Each named turn below is shown by a few rows before and after it. Which turns, in which order, take the first row of each later pair to the second? The first pair is answered.
turn Z999:
[-0.71 -0.59  1.21 -0.32 -0.48 -0.24 -0.62  0.44  0.52  0.47 -0.16 -1.40
 -0.27 -0.09 -0.29  1.13  0.28]  ->  [-0.21 -0.66  1.47  0.80 -0.76  0.59 -0.07  0.34  0.75  0.08  0.36 -1.35
 -0.10  0.13 -0.04  0.15  0.91]
[ 0.39 -2.22 -0.06 -0.36 -1.58 -0.23  0.16 -2.52 -0.55 -0.26  1.13  0.44
 -0.50  0.05  0.33 -0.96  2.28]  ->  [ 0.95 -1.30  0.26 -0.68 -0.85 -1.85  1.03 -1.90 -1.04  1.02  1.15  1.04
  1.22 -0.58  0.05 -1.95  1.71]
[ 0.36 -2.57  2.61  0.63 -1.07  1.27 -2.06 -1.42  0.23  1.10  4.43  0.26
 -0.81 -0.42 -0.87 -0.76  2.95]  ->  [ 0.85 -1.19  2.92 -0.07  0.00 -1.14 -1.00 -0.33 -0.51  3.20  3.80  1.22
  1.74 -1.48 -1.54 -2.06  1.93]
turn Z641:
[ 0.34  0.90 -0.08  1.05  0.81 -2.76  0.65 -0.25 -1.05  1.87 -1.46 -0.24
  2.28 -1.94  0.55  0.07  0.08]  ->  [ 0.96  0.96 -0.14  1.18  0.26 -2.35  0.32 -0.01  0.04  1.58 -1.77 -0.25
  2.44 -1.79  1.10  0.25  1.22]
[-1.16 -0.17 -1.31 -0.25  0.28 -0.40 -0.35 -0.25 -1.11 -0.35 -0.85  0.49
  0.00 -0.54 -1.04  1.02 -0.58]  ->  [-0.81  0.35 -1.51 -0.31  0.00 -0.02 -0.30  0.41 -0.19 -0.55 -1.16  0.34
  0.42 -0.74 -0.55  1.15 -0.25]
[-1.18 -0.12 -0.32 -2.34  0.81 -1.70 -1.73  1.50 -1.18  1.21 -1.93 -1.50
 -0.71 -2.57 -0.28  1.93 -1.57]  ->  [-0.31 -0.43 -0.19 -2.39 -0.30 -1.13 -2.40  2.11  0.67  1.07 -2.17 -1.73
 -0.02 -2.64  0.82  2.32  0.26]
[-0.12 -1.09  1.01  0.19 -0.21 -0.77 -1.62 -1.86 -1.22  0.03  1.26 -0.31
 -2.87  1.85 -1.07  0.13 -1.60]  ->  [-0.74  0.58  0.43  0.17  1.19 -0.80 -1.13 -0.34 -1.49 -0.11 -0.36 -0.73
 -2.40  0.79 -0.96  0.31 -3.38]
turn Z349:
[-0.46  0.27  0.30 -1.83  0.61 -0.87 -0.08 -0.76 -0.81  1.00 -1.10 -0.65
  0.08 -1.14 -1.34  0.49 -1.40]  ->  [ 0.28  0.51  0.81 -1.64  0.39 -1.12  0.11 -0.78 -0.71  1.48 -0.62 -0.05
  0.91 -1.24 -1.43 -0.28 -0.87]
[ 0.11 -0.58  0.52  0.31 -3.77  2.94 -1.92 -0.81  0.00 -1.08  3.21  1.01
 -2.85 -0.32  1.24 -0.34  2.71]  ->  [ 0.13 -0.53  0.51  0.10 -3.74  3.03 -2.02 -0.58  0.43 -1.02  2.64  0.69
 -2.53 -0.53  1.48  0.08  2.96]
[ 1.16 -1.83  1.09 -1.54  0.14 -1.41  0.09 -1.13  0.51  0.34  0.87  1.76
 -0.32  0.03 -0.55 -0.56  2.16]  ->  [ 0.03 -1.19 -0.14 -2.17  0.15 -0.84 -1.37  0.17  1.58 -0.90 -0.95  0.18
 -1.13 -0.49  0.41  1.68  1.74]
[ 0.99 -0.93 -0.05 -1.64 -1.21  3.92  0.00  0.59  1.06 -0.44 -0.67 -0.65
  0.66 -0.24  1.06  0.32  1.08]  ->  [-0.23 -1.31 -0.05 -1.11 -0.39  4.01  0.77 -0.80 -1.34 -1.03  0.61 -0.15
 -1.05  0.21  0.19 -0.33 -0.46]
turn Z219:
[-0.87  0.03 -1.98 -0.22 -0.37  0.22 -0.46  0.08 -2.57 -0.02 -2.25 -0.38
  0.38 -1.40 -4.04  0.85 -1.51]  ->  [-1.09 -0.32 -2.45 -0.18 -0.88  1.05 -1.22  0.20 -1.66 -0.99 -2.39 -0.94
 -0.20 -1.07 -3.31  1.90 -0.94]
[ 0.26  2.37  0.55  0.51  1.97 -0.09  3.11  3.13 -2.37  0.49 -1.40 -0.08
  1.81 -1.53 -1.59 -1.86 -2.76]  ->  [-0.77  2.05 -0.24  1.26  1.38  2.94  1.88  3.32 -1.25 -2.16 -2.17 -1.89
 -0.37 -1.23 -0.17  0.06 -2.53]
[ 1.11  0.96 -0.12 -1.07  2.64 -0.35  0.72 -0.63 -2.67  2.00  1.70  0.34
  2.05 -1.02 -1.51 -1.81 -0.51]  ->  [-0.37  1.37 -0.51 -0.23  3.25  2.17  0.87 -0.21 -3.22 -0.26  1.04 -0.76
  0.12 -1.14 -0.91 -1.23 -1.71]
[-0.53 -1.32  0.75  1.61  0.51  0.79  1.18 -2.19 -2.62 -1.02  2.27  0.37
 -2.72  1.63 -0.72 -0.76 -0.84]  ->  [-0.43 -1.76  0.56  1.44 -0.40  1.50  0.47 -2.10 -1.45 -1.73  2.02 -0.07
 -3.26  1.66  0.14  0.15  0.16]
Now pairs of rows:
Each pair is two turns apart.
[-0.36  1.32  0.76  0.66  1.75  1.46  0.88 -1.14 -0.37 -1.45  1.27 -0.63
 -2.37  0.99 -0.76  0.23 -1.44]  ->  [-0.46  2.09  0.52 -0.39  2.40 -0.55  0.78 -0.33 -0.84 -0.10  0.43 -0.21
 -1.14  0.33 -1.35  0.32 -2.33]	Z999 then Z999
[-0.89  1.27  0.84  0.45 -1.15  1.06  1.78  0.93 -1.36 -0.56  0.81  0.23
  0.06  0.68 -2.39 -3.44 -0.61]  ->  [-1.34  2.56 -0.28 -1.38 -0.84 -0.26  0.18  3.00 -0.17 -0.27 -1.80 -0.71
  0.92 -0.65 -1.96 -1.04 -0.89]	Z999 then Z641
[-0.59  2.17 -2.09 -0.31  2.53  0.79 -1.02  1.33  1.90 -1.70 -2.45 -0.93
 -0.70 -1.13  1.40 -0.08 -2.38]  ->  [ 2.32  1.87 -0.91  0.12  1.43 -0.35  0.19  1.51  3.36  0.54 -1.53  0.38
  2.39 -1.07  1.37 -2.44  0.08]	Z349 then Z349
[-1.02 -1.15 -0.40 -0.48 -0.50 -0.31 -1.24 -2.39 -0.08 -1.34  0.68 -2.44
 -2.78  0.00  0.63 -0.30 -0.88]  ->  [ 0.55  0.09  0.55  1.20  0.44  0.21  1.46 -1.49 -0.59 -0.93  1.16 -1.68
 -0.95 -0.39  0.39 -3.60 -1.53]	Z999 then Z641
[-1.80 -0.48 -1.23 -0.41 -0.26  1.58 -1.48 -0.04  0.29 -2.28 -1.50 -1.59
 -2.73 -0.29  0.83  3.17 -0.82]  ->  [-0.34  0.33  0.51  1.45  1.84 -0.55  2.34 -1.30 -3.13  0.10  0.94  0.99
 -0.53 -0.03 -1.32 -2.20 -2.53]	Z349 then Z641
[-1.89  0.14 -0.63 -0.56  0.17  1.08  0.20  0.61 -0.21 -0.34 -1.21 -0.73
 -0.15 -0.47 -0.62  0.81 -1.63]  ->  [-0.32  0.18 -0.25  0.62 -1.00  2.31  0.75  1.06  1.11 -0.73 -1.08 -0.58
  0.68 -0.51  0.31 -0.32 -0.15]	Z641 then Z999
[ 0.27 -0.71  0.79 -1.01 -0.68 -1.69 -1.19  0.11  0.93  3.60  0.41  0.91
  2.17  0.00 -0.20  1.53  2.26]  ->  [-1.77 -0.58 -0.35 -1.84  0.13 -1.55 -2.35  0.28  0.03  2.07 -0.74 -0.18
  0.23 -0.41 -0.35  3.61  0.46]	Z641 then Z349
[ 0.04 -0.45 -0.32 -1.15  1.42 -3.05 -1.14 -0.14 -1.30  1.14  1.07  0.69
  0.59 -0.08 -0.95  0.51  0.10]  ->  [-0.87 -1.20 -0.81 -0.47  0.22 -0.04 -2.12 -0.19 -0.24 -1.62  0.82 -0.77
 -1.81  0.47  0.38  2.09  0.64]	Z641 then Z999
[-0.37 -1.56 -0.28 -0.39 -0.72 -0.02 -1.05 -0.78  0.04 -0.15  1.13  0.00
 -0.80  0.73  0.05  0.37  1.45]  ->  [ 0.51 -0.39  0.26  0.73  0.16  0.02  0.96 -0.66 -0.56  0.47  1.29  0.70
  0.64  0.45 -0.26 -1.91  0.66]	Z999 then Z219
[-0.53  0.47  0.96  1.73 -0.01  2.25  0.43 -1.77 -0.18 -1.62  1.05 -0.24
 -0.10  0.35 -0.66 -1.84  0.02]  ->  [ 1.09  0.92  1.01  0.72 -0.91  1.44 -0.11 -0.45  1.91 -0.44  0.13 -0.12
  2.08 -0.27  0.07 -1.85  1.68]	Z349 then Z219
[ 0.55 -0.40 -0.10 -2.14 -1.05 -2.70 -2.38  0.65  1.56  1.21 -0.75  1.03
  1.44 -0.65  0.03  2.45  1.16]  ->  [ 0.87 -1.09  1.09 -0.92 -0.72 -3.35 -0.69 -1.60 -0.35  2.09  1.56  2.11
  1.50  0.36 -1.17 -0.04  0.83]	Z349 then Z349
[-0.06  0.13  0.04  0.70 -0.78  3.50  1.35 -0.17  1.44 -2.86 -1.77 -1.59
 -2.03  0.58  2.07  1.27  3.22]  ->  [ 1.18  1.76  1.34  0.45  1.81 -0.90  4.29 -0.41 -2.04  1.24 -0.57  1.38
  1.61  0.12 -0.56 -3.05  0.58]	Z349 then Z999
[-0.05  0.04  1.16  1.15  0.79 -0.15  1.32 -1.31 -1.25 -0.66  1.49  1.50
  0.31  1.37 -1.40 -3.72 -0.13]  ->  [-1.35  1.26  0.17  1.47  1.41  2.47  0.92  0.43 -0.40 -3.13 -0.52 -0.44
 -0.90  0.59  0.08 -1.96 -1.43]	Z641 then Z219
[-0.22  0.61 -0.05  0.40  0.10  1.49  1.22  0.63 -1.38 -0.77  1.30  0.09
 -0.03  0.15 -0.50 -1.42 -0.42]  ->  [-0.67  0.78 -0.68 -0.25  0.06  1.60  0.54  1.57 -0.61 -1.50 -0.01 -0.67
 -0.19 -0.36  0.01  0.06 -0.72]	Z349 then Z349
[-0.63  0.61  0.90  0.07  0.18 -3.33  0.60 -1.12 -1.72  1.56  0.21  0.90
  1.77 -0.13 -1.48 -2.36 -0.58]  ->  [ 0.31  1.89  0.29  0.20 -0.26 -2.17  0.13  1.60  0.84  1.05 -2.13 -0.03
  3.23 -1.23  0.35 -1.61  0.14]	Z641 then Z641
[-1.04  3.53 -1.11 -0.51  3.90  0.24  1.14  2.04 -1.22  1.24 -2.01 -0.44
  1.53 -2.47 -1.60 -0.57 -4.23]  ->  [-0.70  1.18 -0.55  2.63  1.16  6.01  1.30  0.20  0.17 -3.07  0.38 -1.56
 -2.18 -0.46  0.31 -0.92 -1.39]	Z999 then Z999
[ 0.12  1.25  0.49 -1.37  1.51 -3.11 -1.00  0.09  0.48  2.56 -1.18 -0.06
  0.60 -0.78 -0.52  0.61  0.66]  ->  [ 1.25 -0.13  1.42  1.76 -0.16  1.61  0.21 -1.03  1.48  0.01  0.83 -0.43
 -1.17  0.58  0.89 -1.33  3.20]	Z999 then Z999
[ 0.92 -1.10  1.91  0.26 -2.26  1.52  1.03 -1.11  2.19 -0.75  1.28  1.68
 -0.23  0.40  0.76 -0.48  3.06]  ->  [ 0.51 -0.24  0.94 -1.37 -2.19  0.40 -0.34  0.29  3.55 -0.24 -0.56  0.81
  0.53 -0.49  1.21  1.44  3.12]	Z641 then Z349
